In the rows, zero is written as 128.
Rotation paths and how fast each direction turns (degrees a step)
Each turn is a multiple of 5 degrees from 10 to 175, or 0.
Each row of a path follows its step; steps can be skipped.
path 1
step 0: [122 125 132 142 119 142 127 132 129 140 124 125 133 134 124 135 131 132
 137 135 118 142 132 126 135 129 136 127 128 130 134 124 129 124 112 132
 135 137 124 140 126 135 133 118 124 135 130 124 124 133 139 129 129 129
 132 119 136]
step 2: [124 125 119 127 122 123 137 133 126 129 132 131 145 126 121 126 119 140
 126 128 135 132 118 124 124 122 130 128 128 134 130 139 134 123 111 122
 134 118 130 126 122 133 130 127 126 130 131 126 122 122 127 124 114 109
 120 131 134]
step 4: [127 137 123 129 128 138 139 131 135 125 134 118 130 124 127 116 117 126
 132 124 132 118 139 133 141 130 132 138 124 131 123 122 137 135 126 115
 126 124 136 143 122 138 126 113 129 130 131 132 136 125 120 131 130 129
 128 122 123]
step 8: [109 124 117 134 129 134 133 129 137 129 132 133 130 125 136 135 132 137
 124 130 129 132 113 137 130 120 121 125 135 123 121 121 139 137 119 122
 129 126 127 124 123 131 143 127 125 126 133 119 131 133 129 127 124 113
 135 128 124]
step 9: [128 118 124 133 130 138 136 140 124 134 122 122 126 131 126 126 127 131
 131 128 130 128 119 125 136 131 133 128 122 119 133 115 135 117 121 132
 138 123 142 132 131 123 131 126 118 130 141 142 132 128 120 114 122 124
 121 134 125]
step 11: [134 132 125 133 112 134 147 131 131 132 137 132 129 124 129 125 129 130
 136 116 131 131 129 131 125 120 119 138 124 121 123 123 140 120 122 118
 134 122 117 125 123 127 138 131 116 133 125 121 130 131 124 131 130 136
 131 122 132]
step 12: [134 128 127 139 126 135 132 132 132 142 128 124 137 124 109 129 121 129
 121 129 143 137 126 125 127 133 131 131 130 127 129 118 120 130 119 126
 129 109 127 132 123 131 123 123 127 135 122 130 116 121 133 116 132 121
 128 124 124]
step 14: [125 126 116 125 118 136 122 134 129 131 132 119 123 129 130 113 128 135
 124 134 124 130 128 132 135 120 122 133 128 125 141 128 135 131 120 111
 125 119 130 125 116 138 134 123 122 132 133 136 126 131 115 133 130 121
 140 130 133]
Speeds:
[130 126 125 127 130 129 128 130 126 128 128 128 124 128 130 127 128 130
 128 130 129 127 126 129 129 130 125 129 127 128 129 129 131 129 126 129
 129 132 127 129 127 130 126 127 130 125 130 130 130 125 126 129 128 127
 128 129 124]  65
[127 129 128 129 125 131 126 128 132 126 127 128 127 129 129 129 128 128
 130 128 127 129 127 127 128 132 128 128 127 126 123 126 126 131 128 127
 126 129 132 127 128 129 128 124 128 126 127 127 125 129 126 125 128 126
 127 127 125]  80
[129 129 127 127 124 128 124 131 130 125 128 128 128 128 126 129 125 127
 130 128 129 130 129 128 131 128 128 128 127 125 130 128 128 123 125 127
 127 130 127 128 128 126 126 127 127 129 130 129 129 125 128 130 128 126
 126 129 132]  155
